Each row is where one point has got to under a steady rotation. How many ticks took it there?
The counts run from 0 to 547.
[  7   2  25  -6  28 -13   0  12  -9  -4 -25   7 -22  14   4  14  15  13
 -15  -4   4 -22 -11  31 -13   5  15  14  -8 -36  43   3 -11 -13   9  -4
  11 -17  14 -11  33  -7 -28 -15   6   8 -13] => 515
[ 23   3  16  23   8 -12  19  10 -24   4 -14  17 -22  17  -2   0  -6   2
 -20  12  19 -24  -1  29  -3   8  19  17  -3 -20  16  -7  -9  -3   9 -32
  14 -10  15   3  29 -33 -25  10  21   9 -17] => 230
[ 27  17 -12  19  11  -2  28  16 -11  -3   2  21  -8 -10  -6   6 -14 -30
 -26   8   4  -1 -15  34   3   6  12   1   5  -9   7   0  -1 -20 -16 -31
  38   9 -10  -6  21  -4  -4  36  19 -13 -14] => 26
[ 30  32   4   7  19 -19   2 -10   7   4 -20  13   8 -11   0  -6   0 -39
  -9  -6  -3  -4 -30  30  10  -2   5  -7  15 -29   5  19 -14 -22  -9  -3
  40  -8 -13 -23  21   9  -7  13  15  -5 -12] => 491
[ 27  21   5 -14  19  -9  24  -4  -7 -16 -14   1 -11  14 -21 -11  -3 -14
 -19  -6   4 -23 -11  37  22   7  22  -8  -4 -24  23  44 -10  -9  18  -1
  16  -2  -6  -8  15   4 -17 -16   7   3 -13] => 238
[ 20   5   6  24  17  -2  19  27 -14  -5  -2  26 -13   2   5   1 -12   1
 -21  10  14 -10  -7  27 -15   4  14  16   3 -10  23 -17  -3  -5 -10 -38
  34   3  13   2  28 -18 -10  28  21  -8 -24] => 231
[ 28 -11  10 -16  19 -19  15  14   1 -12  -5   1 -20  27   5  -6  11   3
 -19  -7  11 -26   2  23  17   4  10   9  -8 -23  38  35  -9 -10  13 -13
  22  -9  12  -7  38  13 -19   0  -3  12 -20] => 322
[ 39  42  13   2  12 -19  -7   0 -22  -8 -31   1   4 -12  -7   8  -7  -7
  -8 -27   6  -6 -15  14  18  -4   8   6   4 -28  11   2   4 -14 -23  -4
  14 -12 -17  -8  20  -2 -31  22  21  -6 -14] => 351
[ 26 -16   0   0   6 -30  21  17   3   8  -3  10 -20  20   5  -6   9  -8
 -26   2  16 -33  -5  22  23   4   8   6  -3 -15  22  35 -15 -18   5 -15
  24  -7  -1   3  39  -5 -22   4   7  14 -17] => 72
[ 13   1  -5   7  22  -2  32  18   2  -5  12  14 -16   3  -6   9   4 -12
 -23  -6  12 -11 -15  34 -14  10   7  13  -3 -15  17  11 -18   0   5 -20
  34  -9  16  -6  48  11   4  35  -8 -13 -15] => 402
[ 24  36  20   6  12 -19   2 -14 -20   1 -32   3  -8 -12 -19   6  -1  -9
  -8 -19   6 -21 -24  30  11   1  11   8  -1 -37   2  17 -16  -7   7  10
   7 -22  -6  -9  25 -17 -32  -1  10   5  -7] => 80
[ 34  19   6  10  18  -9  -3  19 -17 -16 -13  13  -8 -36   4   9 -14  -3
  -5 -13  -7  -5 -19  22 -10  -6   0  27   5 -21  22  -9  10 -17 -22 -14
  34  -3 -11  -2  14   0 -23  29  10 -12 -30] => 394
[ 24  33  13  -5  20 -16  -1 -16 -13  -3 -33  -4 -11  11 -12  13  10 -20
 -12  -9   2 -12 -18  36  12   4  15  -9   1 -41  18  12 -11 -19   6   1
   6 -20  -3 -24  24   2 -27  -3  13   9  -2] => 36
[ 19  13  -3  -5  30  -1  15   4   8  -9   0   3  -7   0   1  13   9 -31
 -13  -6  -5   2 -20  37 -11   8   5   0   6 -27  22  11  -9 -11  -2 -14
  40 -11   7 -29  35  29   6  31  -6 -11 -10] => 52
[ 12  12  -2  14  28  11  31  20 -10 -13   1  24 -15  -9 -11   7 -11 -11
 -25  10   2  -6 -18  40 -23  10  18  10  -1 -12  23  -4  -7  -6   0 -25
  35   9   9  -2  21  -8   0  19  12 -21 -16] => 503
[ 20 -15   5   6  11 -24  24  20   8   6  -3  25 -13  17   7 -17   1  -8
 -27   8  16 -29  -9  23  11   2  10   7   0  -9  24  31 -16 -13  10 -20
  34   1   3   4  34 -11 -10   0  14   7 -22] => 217
[ 23  18   1  11  18 -21   2   3  11   8 -15  18   5 -23   8   1   3 -34
  -8  -8  -3  -3 -34  26   0  -5  -1   2  14 -23   9  11 -11 -28 -13  -6
  44  -7 -16 -16  26   8  -6  21  14  -8 -15] => 346
[ 20  32  26   2  20 -16   3 -11 -19   0 -36   3 -10  11 -14   4   4   0
 -13 -15  13 -23 -16  31   7   5  16   2  -3 -37  13  12 -18  -4  11   3
   2 -20   5 -12  29 -14 -29 -10  16   7  -6] => 225
[ 35  31  10   9  15 -19  -6  -2 -21  -2 -26   1  -5  -2   4  13  -1 -19
  -8  -7   3   4 -11  24  11  -2   9   1   8 -32  18 -16   9 -26 -26 -18
  19 -12  -9 -22  20  -2 -27  27  22   2 -15] => 101
[ 18  29   3   5  25   2   4  11 -25 -16 -21   7 -15 -23  -8  28  -8 -10
 -19  -5  -8   1 -22  37 -14   3  13   8  -1 -27  29 -16   6 -24 -19 -10
  18   0 -12 -13  15  -3 -26  15  11 -14 -11] => 311
[ 30  19  -9  -1   1 -14  26  13 -27  -8  -8   3 -19  10 -22  10  -9 -10
 -35  -9  13 -19  -1  26  31   9  16  -3  -7 -13   9  20   1 -17 -15 -14
   6   4 -17   3  28  -7 -31  20  11   0  -5] => 483
[ 20   5   5  -4  14 -22   8 -10  -5   6 -20  -9 -23  14  -5  10  16 -24
 -13   0   2 -20 -14  38  10   8  11  -1  -4 -37  21  24 -16 -21  16  -2
  11 -22   0 -22  31   4 -27  -5  -1  22  -4] => 387
[ 26  -7  20   4  14 -27  -5  17 -10  -2 -24  10 -18  -6   9   0   3  17
  -7  -5   5 -31 -13  19   1  -2   7  27  -6 -29  34   9  -5 -16   4  -7
  18 -11   1   5  22 -17 -38 -12   8  13 -26] => 59
[  5   9  14   3  36  -2   0  18  -6  -6 -19  14 -16  -8   8  20  10   5
 -14  -4  -3  -4 -24  34 -31   5   7  15  -1 -29  42 -15  -7 -17  -5 -10
  24 -11  12 -18  31   2 -16   7   5 -10 -16] => 516
[ 23  25   2   7  10  -4  12  -1 -35 -12 -23  -1 -25 -16 -24  21 -12 -12
 -19   3  -7 -13 -15  41   2   7  20   7  -7 -29  18   1   1 -23  -1  -7
   4  -4 -15  -5   6 -19 -39  -1  14   6  -7] => 312
[  7  15  25   6  35  -2   0  11  -8  -4 -24  13 -14   9   4  15   9  10
 -12  -4   9  -6 -18  34 -29   6  14  13  -3 -31  34 -15 -12  -4   5 -13
  20 -15  21 -16  35  -6 -13   3  14  -5 -11] => 371
[ 19   4  10  -1  27  -1  28   2   2 -13   1  11 -14  20 -11 -10   2  -9
 -13   4   6 -25  -9  39  -4  10  19  10  -4 -24  26  31 -21   4  31 -13
  31  -7  22  -6  29   3   3  -3  -1   0 -21] => 445
[ 10  20  32   9  31  -9   3   5 -12  -1 -25  17 -13  11  -3   6   7  12
 -12 -10  17 -18 -17  27 -19   5  17  16  -1 -33  21  -4 -20   6  12 -10
  14 -19  24  -9  39 -18 -15   2  15  -4 -11] => 226
[ 35   1 -11   1  -5 -29  22   3  -9   6  -4   0 -19   8  -4   5   2 -32
 -26  -2   8 -21  -8  27  31   6   6  -3   0 -16   7  32  -7 -27  -6 -17
  19  -8 -18  -6  33   3 -25  23   5  13  -9] => 71
[ 26  -4   9   3  23  -9  25  25   8 -10   3  26  -4  13   7 -22  -6   0
 -21   5  13 -23  -9  24   5   0  15   9   5 -10  30  25 -11  -8   7 -24
  42  11   9   5  25  -1   1   5  16  -8 -31] => 29
[ 31  15   4 -10  15 -23  -7   1 -14  -7 -26  -8 -15  -4   2  19   9 -15
 -13 -11  -6 -10 -13  28  17   0   7  -2  -2 -34  33   9   5 -35 -17  -1
  12 -11 -22 -19  20   9 -39   1  11  11  -9] => 119
